One turn or mirror swaps these rows in pairs. Which row does each one swap with?
The rows were stretched afterwards, more along some directions than others.
Nik: [ -6   8 -12   0 -13  -6   1  -6  29  -4   7   3 -13   4 -10  13   5   3
 -11   5  -9   0   6  12  14  -7   9  11   2   1]
Vizu: [ -7  -5 -12   2  -5 -15  -6  -5  20  14   8   2   4   9  -1  10  -9   3
  -7   4   2  -4   1   4   9   0 -15   7   3   8]
lir: [ -5   7  -6  14  -1 -22  -1 -10  17   3   6   4   9  12   1  10  -9  17
   2   5  -2   6  15   3   2  -1 -11  16   1  -1]
fek: [ -8   1 -15 -13 -12 -18   6  -3  24   1  -9   1   4  -3 -12   7  -8  12
   0   0   3  -4   5   4   6  -4  -4   7  -4   5]
rebo: [-12   2 -18  -4  -2 -17  -9   6  16  -2 -18   6   8  -6   3   1  -2   4
  -9 -13   5  -1  11   0  -2 -17  -3  16  -4  15]
Bag: [-10 -11  -9  -6 -17 -24 -10   6   8   7   4   2   4   6  11  -2 -10   4
  -7   2   4   3  11  -2   1  -4   0  25  -7   9]
nam: [-12   4 -20  -7  -3 -13 -11   5  12   4 -11   6   8  -6   2   6  -7   3
 -10 -11  -1  -2   9   0  -3 -11  -8  19   2  13]
Sisug: [ -1   7  -8  13  -4 -15  -4  -8  12  -2   6   7   4  11  -5   6 -10  15
  -2   3  -5   4  17  -1  -4  -2 -10  18  -1   4]
vodof: [ -1   6 -11  10  -4 -15  -7  -6  12  -6   7   6   6   8  -9   7  -6  14
  -2   2  -4   6  17  -1  -2  -1  -9  17  -3  10]
nar: [ -2   0 -12   4 -10   0  -2  -5  20   1   6   0 -11   9  -9   7   0   7
 -16   5  -6  -3   8  11   5 -11  -2  10   8   7]
lako: [-10   2 -19  -8 -14 -27  -3   0  26   0  -3   2   1  -3 -14  10  -2  10
  -4  -2   1  -6  11   2  -5  -6  -6  10   3  -3]
Rekaz: [ -6   6  -9 -14  -8 -18 -12   5  18   2  -3   0   0   8   6   1  -5  10
  -3  -3   6   5  10 -15  11  -6   1  17  -2  15]
fofek: [-10 -15 -18  -2 -15  -6 -13   4  16   8   3   7   0   4  -6  -2 -11   0
  -1  11   0  -1   9  -8  -5  -8  -7  15  -4  13]
sufo: [ -7  -1 -10  -9 -14   2   2   3   5  14  -2  10  -5  -8   2   7  -4   4
  -3   7  -1  -3   0  10   6 -13  -3   3   6  17]
petat: [-11   7 -22  -2   4 -13 -12   4  16  -2 -11   5   6  -1  -2   6   1   6
 -11 -11  -1  -2   9   1   1 -10  -5  21   1  11]
fiza: [ -3   9  -6  19  -8 -16  -3  -7  17  -1   4  10   0  14  -1   1  -5  18
  -3   5  -3   6  20   5   2  -9  -3  19   1   1]
tuva: [-13 -17 -14   3 -21 -18 -12   5   6   6  -2   0  13   4   7  -6 -14   5
  -4  10   5   3   6  -4   3  -5  -4  21  -6   9]
bolud: [ -7  -8  -7  -9 -20   1   0  10   4  19  -5  16 -10  -5   2   0   1   8
  -2   9   8  -2   3   8   2 -10  -1   1   8  20]
dutom: [-10   0 -25  -5   3 -16 -12  -1  22   4 -10   6  11  -1   4   6  -4   6
  -9 -10   4  -7   7  -6  -4 -15 -11  17   1  12]
Serat: [-10   4 -18   2   1   4   0   2   4  -1   5   7 -24  17  -3   2  12  23
 -14   1 -13  -4   5  14  -3 -19  -8   6  11  11]
Pir: [ -8  -4 -10  -8 -20   1  -7   8  -3  11   7  14 -13   1   5   0  -2   3
  -3  14   1   1   3  12   4 -10   1   6   6  22]
lideb: [ -3   7 -14 -12 -13 -14  -6  11  19   8   6  15  -2  -2  -8   0   9   3
  -2  12  10   0   3   9  17 -21   7   0   0  10]
pob: [ -8  -1  -9  -3 -10   2   3   1  10   8   4   1  -6   3   2  -2 -12  12
  -2  12  -1   4   5   6  11  -8  -6   7  -3  11]
Dit: [-12   4 -18  -3   4  -8 -14   3  16  -5 -11   8   3  -1  -5   2   1   4
 -13 -10   0  -2   6   0  -1 -14  -4  22   5  14]
tipiz: [-12   7 -18 -10  -6   2  -5   6   8   9  -2   9 -21  11   1  -1  12  24
 -16  -2  -3  -3   6   6   0 -21  -5   7  11  12]
lozo: [-11   3 -23  -2   3  -6 -11   5  14   1 -14  10   3  -1  -2   2   2   7
  -8 -10   1  -7   5   1  -1 -13  -9  16   7  19]
tepo: [-15  -5 -31  -4 -14 -20  -1   6  19   3   1   9  -6   5   8 -10  -9   9
 -11   1 -17  -9  15   0   6 -21  -5  13   0  13]
Mok: [ -6   3 -12  -2   0 -11   6  -6  22   1   0   3   7   3 -20   8 -11  14
  -8   8   0   4   5  10   4  -8  -3  10  -4   1]
fafaz: [ -2   5  -7  -7  -1 -13  -7   7  19   2  -2   3   2   4 -10   0   2  -6
  -5   9  10   4   1   2  16 -13   5   6  -7  11]
buk: [-12  -6 -15   9  -6 -19  -4   5  13   6  -4   3   3   6   4   1  -7  13
 -17   5 -16   5  11   3  11 -30  -3  10   0  12]
Pata: [-11   4 -13 -11 -11 -20  -1  -7  24   5   2   0   5  -4 -15  13 -11  14
 -11   6  -6   3  11   8  10  -7  -6  10  -6   4]
Rosi: [ -2  16  -4  15  -3 -21  -2  -9  15  -7  10   0   1  18   3   8 -10  17
  -6   2 -12  10  20   6   1  -2  -4  20  -3   2]
gosa: [ -3  12 -12 -13  -8 -21  -4  15  21  11  -6  14   2  -6 -10   2  15   8
   0   4  14   6   5   1  20 -17   7   4  -2   6]
pimiv: [ -8   4  -8   1  -6  -5 -13  -4  14   7   9   3   3   1   6   7  -2   0
 -11   8  -2   1   7   8  18  -7   1  16  -3   5]
sele: [ -9  12 -19   2 -15  -5  -4  -1  25  -1  14   4 -19  12 -11   9   8  11
 -10  12 -14   0  10  12  11 -16   4  14  14   3]
Fad: [ -5   4  -6  -2 -11 -19   2  -6  22   4 -10   2   8  11  20   9 -12   1
  -4  -5   3  -1   7   7  18   0   3  10  -4  11]
Fiz: [ -8   1 -16   3   3 -13  -5   2  14   4 -13   8   6   3   3   5  -5   5
  -9 -10   0  -2   8   6  -8  -7  -6  18   2   9]
gal: [ -3   4 -14 -13  -5 -19 -10   3   8  -3  -7  12   4  -3  -4   0  -6   3
  -8   2   8   1   0   4  23 -15  10  11  -7  16]
vuko: [  0   8  -9  -6  -9 -22  -5  11   9   9  -1  14   3   8  -8  -4   3   6
  -2  11  12   9   9   3  16 -17   5   9   0  10]
Nak: [-10   1 -17   2  -2   1   0   6   1   7   1   7 -18  10   3   5  12  21
  -9  -1  -8  -9   2  17  -2 -15  -7   4   9   7]
pove: [ -8  -1 -24 -11 -11 -26  -5   8   8   3  -6   8  -2   3   0  -7  -6  10
 -22  -1 -12   0  15   0  13 -23   0  15   1  19]
lugal: [-14 -10 -12  -2 -15  -3   1   5  -2   7   6   5  -5  -2  10  -1  -4   3
   3  12   0  -2  -1   8   1 -10  -4   5   1  12]
Livar: [-13  -7 -25  -3 -14 -34 -13   9  12   3   7  12  -5   2  -9  -2   4   9
  -7   9  -3   2  12   1   7 -19  -4  10   3  13]
felar: [-12   2 -17  -7  -7  -2   1   1   3   5  -2   7 -17   6   6  -1   9  21
  -9  -3  -7 -12   2  14   6 -11  -5  11   9   6]
kapom: [ -5  -2 -17  -5  -7  -4   0   2   0  12  -8  13 -13   5  -1  -2   8  19
 -12   3   1  -7   3  12   5 -12   3  10   4   8]
zekob: [ -5  -1 -13  -5 -12 -12   3  -4  22  12  -7   9  11   1 -15   4 -10  16
  -9   8   5   1   9   4   0 -12  -5   7   3   6]
zumun: [ -6  -6  -7  -5  -3 -18  -6  -5  14  15 -13   5  18  -1  13   8  -9  -1
  -9  -7  12  -8   2  -5   7  -3 -10  11  11  11]
faz: [ -7   1 -10  -4  -2 -12  -3  -6  12   7   4  -1   4   8   7   8  -4   0
  -7   2   2   0   1   0  11   0 -10   2   0  12]
vek: [-10   4 -24 -10  -4  -2   0   1   1   1   3   8 -14   3   2   5   7  16
  -8  -3  -6 -12   1  12   5 -11 -12   4  14  13]
ror: [ -2   7  -8  -1  -6 -12  -5  15  11   8   0  16  -6   5  -5  -4  14   8
  -1   7   9   9   6   4   9 -24   5   6  -4   7]
mep: [ -7  -9 -24  -7 -16 -21  -2   5   2   2  -6   8   3   0   6  -9 -10  12
 -14   0 -12  -6  10  -3   6 -22  -5  11   2  17]
fave: [ -9  -5  -9  -2 -13 -14  -7   2  18  12  -8   6  10   2   8  10  -4  -4
 -10   1   2   0   9   5   9 -11  -4   4   1  18]
dak: [ -2   9 -11  15   1 -11  -6  -8  10  -5   8   7   6  17  -6   2  -8  18
  -2  10  -6   4  15   1   5  -5  -8  20   2   8]
Lusav: [ -5   5 -14  -5  -7 -18   7  -5  28  -2  -3  -1   4   1 -18  13 -13  16
  -7   1  -6   0   9   7   6  -5  -1   8  -9   1]
mov: [ -8   3 -18  -7   4  -9 -11   4  13  -5 -15   4   0   1   1   6   1   8
 -12 -15   0  -4   6   0   0 -11   0  21  -2  16]
sebiv: [-10  -7  -7 -11 -12  -4  -1   4   9  20   5  10  -5 -13  -2   6  -8   8
  -7  10   0  -2  -1   6   6  -6  -8   4   5   8]
Nobik: [ -2  -2 -12  -5 -13  -7 -10   3  10  -2   6  -1   0  11  -1  -1 -16   7
 -10   4  -6   1   6  -1  12  -5   1  17 -11  22]
ruki: [ -8   1 -19  -8  -9 -24   1  -4  22   3   0   1   5  -1 -14   6  -6  14
  -5   7  -4   0   7   2   3  -6  -4  14   2   1]
tuf: [  3   6  -4  -6 -15 -18  -4  10  16   9   3  15   9  -8  -7   1   1  -1
  -1   9  10   3  11   8  13 -14  10   8 -12  10]
suvel: [ -3   2 -22 -11 -12 -13   1   0  25  -1   2  10  -3  -5 -29   7  -4  15
  -6   5  -3  -3   8   3   4  -4  -3  13   1   6]
nirum: [ -9   5 -18  -2 -16 -15  -6 -10  29   0  15   4 -11   9 -11  12  -6   2
 -16  11  -9   0   9  11  11  -7   1  15  12   1]
met: [ -9   6 -15  -7 -11  -3   2   4   4   8 -10  13 -12  -3   9   1   4  19
  -7  -4  -5 -11   6  14   7  -8  -1   8   5   9]
Rumu: [ -1   6  -1  -4   0 -12  -4   6  13  10 -15  10  10 -10 -12  -5   8  -1
  -3   4  14   8   4  -2  19 -19   7   2  -5  13]
Sazef: [ -5  -9 -13  -6 -10  -8 -11   4   6   2   9   3   2   8  -9  -6 -10   4
 -10  11   1   3   5  -7   3  -2   2  21  -9  13]
tamaf: [-10 -11 -27 -13 -20 -16  -2   6  15  10   5  15  -9  -6  -4  -8  -8  12
 -15   8 -13  -8  10   2   6 -23  -3   7   1  16]
Zef: [ -2  14 -10  17 -11 -11  -7  -5  17   1   9  11  -4  17  -7   8  -1  15
  -4   5 -11   5  20   6  -1  -5  -5  21   8   2]
Vul: [-14 -16 -11   4 -10  -6 -13   2   6  11   7   6  -3  13  -4  -4 -11   4
  -4  19   0   2   0   5   5  -5  -3  21   2   6]
buf: [-10   3  -4  -7  -3 -13 -11  -9  14  -1   5  -7  -5  11   5  15  -6  -1
 -13   1  -5   3   1   9  18  -5  -2   8  -1   9]
zel: [ -1  12  -7   9  -3 -18  -6 -12  20  -5  10   5   4  11  -9   8 -10  16
  -3   3  -5   5  16  -2   2  -3  -9  19   1   5]
kika: [ -6   2  -5  -7 -10 -11  -6  -5  21   6  -8   3  -3   4   9  12  -1   4
  -8  -7   8   1   1  -1  14   0  -3   7  -2   7]
fivig: [-10   3 -23  -3   8  -9 -11  -2  15  -3  -7   7   5   2  -4   4  -3   7
  -9 -11   2  -4   5  -3   0  -6 -10  21   2  10]
Rar: [ -3   7  -2   1   2 -11  -8  10  16   6  -5   8   2   8  -6   6   6   5
  -3   6  12  11   0   2  15 -25   7   5  -2   5]
gamu: [  2   9  -7   9  -8 -12  -9  -1  15   6   6  13   6   5  -2   4  -1  18
  -1   9  -1   7  18   0   3  -9   0  19  -7  12]
kisug: [ -6   7 -17   1 -11  -4  -5  -1  25  -6   7   0 -15  15  -7  12   4   5
 -11   7  -9  -5   3   9   8 -13   1   5  15   6]
vom: [-11  -4 -11  -4 -11  -9 -14   1  14   6  10   5  -3  15   0  -5 -13   7
  -9  10   4   5   8  -7   8  -9   1  26  -3   5]
fasev: [ -9   2 -21 -11  10 -13 -13   2  18  -2 -10   6   3  -5 -12   9   2   4
 -13 -14   5  -3   6  -7  -3 -10 -11  17   2  14]
Roleg: [ -5   2 -18  -7  -3 -13  -5  12  17  12 -13  18   7   2  -4  -1   4   6
  -2   5  14  -2  -1   6  14 -23   4   8  -2   9]
Mopa: [ -9  -3 -22   4 -12 -25   0   4  13   0  -3   5  11   1   2  -7 -13  10
 -17   6 -16   4  15   4  12 -26   1  15  -7  11]
vib: [ -7  -2 -20  -4 -16 -28  -6   8  12   3   6   8  -3   2  -2  -1  -3  19
 -15   6 -16   5  20   2  10 -25  -1  14  -8  14]
femik: [-11  -3 -20  -1  -6  10  -8   5   3   8  -2  15 -22  18  -4  -2  10  18
  -8   6  -1 -11  -1  13  -4 -15  -6  11  16   9]
munu: [ -4  11 -12  -9  -2   0  -1   3  -3   5  -3   8 -17   6   9   3  13  18
  -6  -1  -3  -4   0  13   8 -11   0   6   8  14]
Fara: [ -8  -7 -11   5  -9 -13  -2   1   3   6  11   4  -6  10   4 -12 -12  11
 -12  17 -14   2  11   2  12 -14  -5  14  -4  13]
sez: [-11   8 -16  -7 -12 -15  -3 -10  29  -5   7  -4  -8  10  -3  10  -6   7
 -17   3  -4  -2   8   5  14 -11   0  12  12   1]
poz: [ -7   9  -7  15  -1 -14  -4 -10  16  -3   7   8   3  14  -4   5  -7  14
   0   6  -3   6  14   1   0  -6 -12  15   5   4]
pon: [-13  -2 -17   2  -2 -15 -10   3   1  -4   2  -2  -4  11   2 -18  -3  10
  -9   6  -8   4   9 -12   9 -27  -5  15   3  12]
fifu: [ -8   6 -17 -14 -12 -29  -1   2  12  -1  -2  -5   3  -1  -7   5  -2  15
  -4   5   2   7  12   2   9 -11   2   6 -12   8]

zekob pairs with tipiz
rebo pairs with fiza
fave pairs with vom

